One vector is turned by the same rotation once a step. Each row is the vector after some number of steps, and that number follows the row.
The counts run from 0 to 426.
[-12  13 -11   9  25  -3  17  -5  16   3  -2   3 -16   9   7   3  15   0
   2   5   2   7   8  11   4  14  12   7  22   7  -9 -20  -9  -5   1 -11
  -2   5   6 -20  -6   8 -12  -3  19   4 -15  -3   2  17  -3  18  -5   0
   2  -7   4   2  -3  -3   4  -4 -14  -1   1   1   1   2 -10   1]
101
[ -1  24  -6   9  20 -22   6  -3   7  -4 -11   2  -8   8   6  11  10  23
   7  -5  -2   7   1  26  -6  19  -6   0 -13  -3   5  -5   3  -1  13 -15
  -4   5   1 -12  -4  11  -5  -9   7   1 -18  -1   3   3   5   7 -10  11
 -10 -19   4   3   6  -4   3  -7  -9   6  -6  -9   1   1   9  11]
293
[-14   1 -14   4  19 -16  11  -2   7  17   7   6  10   0  14   2   1   9
   9   1   5   8   6  -1   4  -1  -4   2 -16   5   8 -33  -9 -11  -6  -1
   6   6  11   1  -1  13 -16 -10  15  13 -17  -1   7   1  -5  13   3  12
  15  -9   8   2   4  -7  -2 -18  -6 -15  -8   3  -7   2   7   4]
371
[-21  25  -5  13  14  -6   0  -6   9   5   7   5  10  -6   1  13  17   2
  22  -2   1   1   5   5  14   9   2  -4 -12   2  -1 -20 -15  15   6  -1
 -15  12  -5  -6 -10  14  -1  -8   8  12  -6  -2   8  20   4  16  -6   5
  -2 -15   9   3   6 -16   1   1  -5  -2   1  -7   1  12  -1   1]
303
[-10  12   0  -4  19 -17   4  -1  21   6   1   4   4  13   6  27   8  16
  14   2   4  -3   4  14   5   8   5   8  -4   4  -4   2  -9   2  -2   1
   9   8   7   8   8   5  -9 -10  -1   4 -24 -14  -2   0  12   5  -5   9
 -12 -12 -13 -19   2  -7   7 -18 -14   1   2   1  -9   7 -11   5]
48
[-22  16 -14   6  15 -15  -1   5  -2  15 -10  12  10   4   3   7  12  -1
   4  -2   8   0  14  11  11   5   2  -8   5   0  -7  -1   6  11  -5  -1
  -2  -5   4 -15  -4  12   9  -4   8  10   3 -20   7  14   4  20  -4   6
  -1 -11  -5 -12  -6 -27  11   8  -4   5  11  -7   0  10  -2  14]
21
[  9  16  -5  -9  22 -15   2  16  16   4  -4  -4  -1  -8  10   6  11  10
   7  -5  -2  11  18  11  -3   2  -9  -6  -8  -9   2   1   4  -5  12 -15
  -3  11   9  -6   3  18   7 -15   7   6  -9  -8  16  15  13  -2  -5  10
  11 -17   5  -5  -5 -14  -2 -10  -9  -3  -9 -10   6  -9  -1  15]
76
[  0   5  -9  11  20 -10  12   5   9  -5 -14   3 -13  -1  15   7   7  29
   2  14  -2  11   4  16  -6  27   4   5  -7   6  -4 -14   1  -2  14  -9
   0   4   4   4  -1  13  -2 -16  15   0 -18   0   6   7  -5   2  -9   6
  -3 -17   3  -5  -2  -2   6   0 -11   0  -9  -9   0  -6   7  18]
287
[ -9   1 -24  17  21   0   4  12 -13  -3  -2  10  -3  -3  -7  -2  10   2
  11   8  14  -1   5   2  14  13  -3  -3  -3  11   2   3   2   5   0   0
  12  -5  13   3 -12  17   5 -22   8   2  -7 -14   0  13  -7  21 -15  -5
  -4 -17  11  -1  -4  -7   8   8  -4  -1  -2  -9  10  15   5   7]
395
[-13   3  -3   4  11 -23  12   5   7   5  -6   3  11   4  12  16   9   3
   9   5  -2  -1  13   0   9   4   3   8 -19   9 -11   4  -8  -2  -7   4
   3  19   0  15   2  17 -12 -18  -4   7 -19 -24   9  -3   2   7  -5  11
   4 -15  -8  -6   3 -14   8  -2  -9  -8 -14  -8  -3  -2  -6  10]
411
[-16  12  -6   4  20 -15   9   6   1   4  -1  12   2  -7   2  -4  26  12
  14  -4   3  -4  -5  17   4   1  -5   0   7   7  11  -4 -13   1  -6  -1
  -1   4   9  -3  13  16  -1  -8  19  17  -4 -12  -3   7   1  17  -3  12
   8 -22   6  -3  -2  -1  -7   6  -5   2   0  -4 -16   4 -20  10]
142
[ -3  11  -3  14  26   0  17  -1  10  -3  -7   8 -14   8   3  -1  23  12
   3   6   3  11   1   8  -6  12   5   4  16   2  -5  -7  -7  -5   1 -13
  -3   4   6 -16 -15  15  -9 -15  19   0 -12  -4  -3  17  -9  17  -8  -6
  -3 -16   6   0  -9  -1   9  -3 -14   4   3 -13   0  -2 -11   5]
104
[-19  10  -6  11  14 -14  -1   2   1  17 -12  13  11  10  10   9  11  13
   1   0   2   3   5   3  -4   3   6  -4  -8  -8 -10  -3  -1   5  -4  -5
  -6   2   0  -8 -17  11  -5  -9  12  10  -8 -18   8   4   1  26  -1   0
  -7 -16 -11 -12  -5 -24  11  -7 -10   2  13 -12  -7   2  -2  16]
16
[ -5  15  -5   7  19 -23  12  -2  14  -1 -15   5  -9   4  11  14  10  15
   5   3  -1   8  12  26   6  28  -2   6  -6   5   0 -10   7  -1  13 -10
  -6   8  -1  -2   6  15   0  -4  14   1 -20  -4   5   6   0   3  -5  15
   0 -13   0  -1   2   0   2   1 -10   1 -10  -4  -1  -4   7  13]
290
[-11  13  -1   1  19 -13  -4   1  16   1   1   3   1   8   5  20  11  24
  12   3   5  -1  -6  12  -5   8   7   5  -9   1  -6   4 -14   7   1   0
   7   4   7  10   2   4  -7 -16  -2   3 -19 -12  -2  -1   8   6 -11   6
 -19 -17 -12 -19   0 -12  12 -14  -9   5   5  -5  -9   7  -7  11]
50
[  0  12 -24   4  18   4  -1  10   8   2  15   0  -5  -1  -3  -3   9   3
  20 -10   9   3  -8  -3   9   1  -9  -6  -5   6  16  -7  -6   3   1  -4
  14   4  25   1  -1   5  -9 -22   3   6 -19  -6  13   7   2  20  -6   1
   7 -11  16   2  -1  -1 -10 -15  -7 -14  -2   0   1  20  -6   1]
153
[-15  20 -11   3  18  -7   2  -8  11  -6  13  -6  -6  -5  -2   7  14  10
  16  -3   6   7 -13  -1   8   1   0   6  -6  18  11 -13 -23   4  -4  -3
   6  13  17  -2  -2   3 -24 -22   8   2 -20  -6   0  -3  -1   9 -10   0
  -4 -13  -2   5   3   3   8 -16  -6  -2  -3   1  -6  14  -3   2]
335
[  2  21  -5  -2  18 -11  13  -4   6  -8   8   3  10  12  -5  13  13   7
  23   9   6  10   2   3   3   2  -9  -3  -8   0  16  -6   7   5  -3 -12
  -9   3  16 -11  -9  13  -7 -27 -14   5 -13  -3  -2  16  -1   9  -8   3
  -1  -8   6  -2  -4  -8   9 -11  -5  -2  -8 -12   0  16   7   2]
117
[  3   1 -25  10  22 -12  10   9  -3  -3   0   8  -1  11  -6   5   3  -3
  12   5  14   5  16   2   7   7 -12   0  -4  10  10   2   4  -8   0  -5
  13  -3  11   4  -8  20   0 -23   0  -5 -15 -17   1   5  -1  17 -20   1
   2  -7  14  -1  -2 -13   9  -1  -5  -6 -14  -9  16   9   7  -4]
400
[ -9   1 -18   0  18  -1   7   9  -5  10   2   7  11   2  -6   9   1   5
  16   5   8   5  15   9   1  -3  -3  -5  20   6   3 -11  -3  -7  -7  -4
  11 -14  15 -10  -7  18   2 -18   4   7   0 -12  -3  19  10  17 -16   4
  -4  -9  13 -13  -3 -18  17  -5 -10   1   5  -4   9  15  -2   3]
29
[ -4  17 -18   2  24 -17   0   0  23  -3   6   8 -19  16   7  -6  20  -3
   6   0   9   7   1  -2 -11   1   4   2  -1  -1   3   0  -8  12   3 -11
  -6   2  16 -12   0   2  -9 -12   1   2 -11 -13  16  -1  -8  16  -8   0
  10   2   1  -2 -15 -18   5   1   0  -5  -7 -12  -8   3 -17   0]
346
[ -4   2 -20   2  27  -7   0  13  19   7   9   9  -5   5  11   3  10  -4
   5   8   9   7  16  -9  11   9   0   4 -10   9  -1  -4  -3   7   3  -6
   7  15  14  14   3   7  -7 -13  10   5 -18 -18  17   4  -7  13   3  -6
  12  -7 -10  -5  -5 -11  -9  -4   4 -17 -13  -5 -10  -2   1  12]
162
[-17   3 -17  17  25   1   9   9  -9   5   0  12   1   7  -2  -2  16   5
   7   2   9 -10  -1   9  12  12   9  -3   3   4  -8   3   0   7  -9  -1
  11  -4  15  -8 -10   7  -5 -11   5  13 -14  -9  -3  17  -6  29  -5  -3
 -10 -20   4  -4  -1  -3  -4   1  -7  -3  10  -1  -3  20  -3  11]
389
[-14  16 -21   8  13  -8   0   8 -12   7  -7   4   6   2  -4   2   5   6
   7  -4   6   1   8  11   4   3   0 -12   7   2  -6   0   7   6  -3  -2
   9 -11  14 -21  -9   8   5 -13   2   8   2 -15   9  15   7  18 -14   2
  -8 -13   5  -7  -3 -27  15   6  -5   5   9  -5   6  21   1  15]
24
[-16   3 -23  11  18  -9  -2  -5 -20   6  -3  10   6   0  -3  14   2  11
  11   2   8   9   3   8  -3   2   8  -1   3  14   0  -6 -15  -4  -7  -1
  10  -9   9   8  -6  11  -8 -17  12   3  -5  -8  -3  10   6  21 -22   5
  -7 -18  -4  -6   7  -4  16  -4  -7  -2  -2 -15  -5  -2  18   6]
212
[-16  17 -14   4  12 -27   2   3  -3   1  -7  -7   5  -1   8   9   8   8
   3  -1  -1  -8   0   8   5   4   8   0 -22   7 -14  13  -6   5  -2   6
   6  12   8   1   6   3 -11 -16 -10   6 -15 -21  12  -7   6   6 -12  14
  -1 -15 -10  -5  -1 -22  10   3  -4  -1  -9  -3  -4  10  -5  15]
416
[-11   8 -18  11  22 -22   8   2   3   4  -2  -3  -7  -5   1 -12   7   2
   1  -5  13   0   5   1   0  -3  -4  -5 -20  -3   3 -11  -4  -8   1   1
   6  -4  11 -14 -11  18  -6 -17   3   0  -9  -6   3  -2  -8  15 -15  10
  10  -9  21   6 -13 -18  17  -7  -7   0  -5  -1  17  10  -4  -6]
185
[-16  16 -10  -5  25  -9  -1   4  24  11   6   1   0 -13   2   9  11   3
  15   2  13   4  11   1  13   3   7  -4  -8  -3  -9  -7  -5  18   0   5
   5  -7  18  -5   4  10  11 -11   6   5   0  -4   5  28   2  -4  -1   8
   2  -9   1 -16 -13 -12  14  -3  -9  -2   6  -1   1   7  -1   8]
270
[ -9  -3 -23  -4   4   1 -10  12  -2  -1  -1  -1  -5 -10   8   4  -1  16
   6   5   7  12  12   9   0   7   2   5   9  15   2 -20 -15  -2   5  -9
   0   8  11   8  -8  12 -14 -19  11  11 -16 -12  12  -8  14  15 -13  -1
  -7  -9  -4 -10   1 -14  16 -10  -6   4   4   3   5  16   2  18]
247
[-11   5 -22  -6  35 -23   6   7   6   2   6   7  -6  11  13   1  10  -4
  -4   3   8   2  23  14   3   7   5   6  -4   3  -4   5   3   0  -5 -13
   8   7  14  -7   4   5 -17  -2  -1  10 -16 -18   5  -1  -1  11  -2  -1
   1  -9 -13   1   1  -8  -9  -7   9  -5 -13   3  -7   2   4  18]
169
[ -9   2 -23 -13  11  -2  -6   8   3   1   5  -2   2  -3   6  16  -1   5
  11   7  11   0  19  15   7   8   2   1  11  11  12 -14  -3   1   3  -6
  -4   2  11   5  -1   8 -10 -14  -2  13 -16 -17   8  -2  17  20  -8   6
   0  -2  -3 -17  -6 -17   6 -13  -3   9   3   9   6  22  -1  10]
243
[  1  25  -5   6  16  -9  16   1   6 -11  -8   0  -5   3  -4   3  22   7
  15   3   3  10  -1   6  10  14  -9  -4  -6   4   6   4  13   9   1 -12
  -4   6  16 -18  -9  14   0 -24   1   0 -11  -7   4  18  -6   5  -7   1
   1 -14   9   4  -7   0   9   3 -11   1  -6 -16   5  13   3  13]
112
[  3   2  -9   8  12  -3  11  14   8   6  -8   0   4  -2   0  11  -2  17
  11   9   4  12   4  -3   2   6  -9   1   3  16   1  -7  -3 -11   2   1
  20   1  10   7   2  18   4 -29  15  -7 -12 -18   9   6   3  -1 -15   3
   2 -13   8 -14  -3 -17  21  -1 -17  -7  -7 -10   9   0  -4   9]
37
[-13  11  -9   9  19 -15  14 -10  13  12  -5   2  -2  13   6  22   0  -5
  13 -12  -4   2   9   2  -2   5  -2   1   5   6   0   5  -9  -8   4   6
  14  -2   4  -7   1  14 -10  -8   2   1  -7 -28  11   4   8  17 -11  13
   7  -6  15  -4  -2 -11   6  -8 -19 -10  -8  -9   8  -4 -14   0]
223
[ -3  25  -7  -1  15 -11  18  -2  11  -8  -2   0   1   8  -3  10  18  -1
  21   3   3   9   5   8  19  12  -9  -2  -4   5  10   0  14  11  -2 -10
  -7   6  16 -16  -2  14  -3 -20  -6   6 -13  -6   4  21  -1   7  -3   6
   4  -8   7   3  -2   2   4  -1 -11  -1  -9  -8   6  18   3   9]
114
[  0  21  -4 -16  22 -12   5   6  15  10   5 -11   8  -9  12  15   6   8
   9  -5  -2   5  14  14  10   1   0  -6  -8  -7   1  -8   4  -1   5 -13
   0  15  13 -12   3   8  -9  -9   1  12 -16  -3  10  21  14  -2   2  12
   6 -17  -4  -4   3  -6  -6 -21  -9  -4  -6   3   2   5   7  14]
81
[-22   7 -22  13  17 -15   5 -10  -5  11  -6   9   2  -2  -2  19   2  -5
  13  -5   5  10  11   5   8   8   0   2   3  19   3  -8 -15  -3  -1   5
  10  -4   3   6   3  17  -3  -9  17   1  -2 -18   7   6   5  19 -18  12
   5 -10   4  -1   6  -4  15   5 -10  -6  -9 -12   1  -8   8   3]
216
[-10  13 -17   0   4 -18  -1  10  14  10 -13   1 -14  -3  11  -2   5   6
   2 -15  -1  18  13  10   7   6  -8   5   1  11 -10 -10  -6  -2   2  -8
   8  10  10  -9   6  16  -7  -7  21   3 -13 -16  20  -8  14   0 -10   4
  -2  -7  -5  -1   8 -12  17  -4 -10  -3  -1  -4   6   5  -6  18]
255
[ -1  26 -12  -3  20 -14   9   4  -3  -9   1 -12  -1  -7  -7   6  16  13
   4   1   2   4  -7  15  11   5  -8  -1   2  18  14   1  -2  -5   0  -9
  12  16  20 -10  10   3 -12 -24  10   0 -17 -10   1   3   4  -1 -11   3
   0 -20  -4   4   1   0   2  -2  -3   4 -11   0  -2  10   2  15]
328
[ -6   7 -14   8  13 -20   3  -7   8  15 -10   3   3  19  11  14  -3   9
  -2  -5   4   8   7   1  -6   6  -1  -2 -15  -4   4 -12   4  -8   4  -8
  -1   2   3  -8 -13   9 -16  -8   7   4 -20 -15  14 -10   3  26  -5   7
   3  -6  -3  -4  -4 -21  10 -22 -13  -4   2  -7   3   2   4   5]
9
[ -7  25 -10  -7  24 -19   7  -6   8  -3   9  -6   1  -1  -8  13  15   3
  12  -2   9   2   0  14  13  -1  -9   3   3  15  22  -8  -9  -6  -4  -8
   6  11  17  -8  10   7 -16 -16   9   2 -19 -12  -7   1   6   4 -10   7
   2 -13  -5   2   3   3   2 -15  -1   4  -8   4  -5   8   0   1]
331
[-14  13 -26   0  18 -13 -10   0  15  -2   9   5 -17   1   4   9   6  -1
  16  -6   9   2  16  20   1  11   6   2   8   5  -1  -8 -17  12  13  -3
  -6  -7   6  -2   6   9   1  -3  -1   8  -9  -8   9   6  14  15 -19  11
  -3   0  10  -8  -1 -15   8   0  -3   4  -1   1   6  15  -9  -1]
61
[ -7   8 -15   6  15 -23   4  -8  11  16 -10   2   2  15  13  14  -4   5
  -1  -4   6   8  11   3  -1   9  -2   0 -15  -2   7 -15   6  -7   6  -5
  -3   2   3  -6 -10  10 -15  -6   7   4 -20 -16  14 -11   3  23  -2  11
  10  -2  -2  -2  -3 -17   9 -20 -13  -4  -1  -4   5   1   6   4]
8
[ -7  16 -11  -5  15 -23  -1   7  20  14  -8   2  -8   5   8   2   9   3
   2 -18   3  17  17  13   2  -1 -10   4   2   1  -7  -7  -7  -6  -2 -12
   5   5   9 -14   7  18  -4  -5  19   3 -11 -16  13  -2  16   0  -8   9
  -3  -8  -5  -4   4 -14  15 -10 -11  -1   2  -4   3   1  -9   9]
257
[-14  20  -7  -5  22  -2  -1   2   7   8  10 -14  10 -17   9  13   6  16
   7   4   1   3   3   4   9   4  11  -5 -11   3  -4 -20 -10   6   3  -6
   1  14  13  -5  -5   0 -13 -16   8  10 -14   4   7  20   6   0   0   3
  -2 -21 -10  -5   3  -7   1 -17  -5  -2   2   5  -2   7  14  17]
86
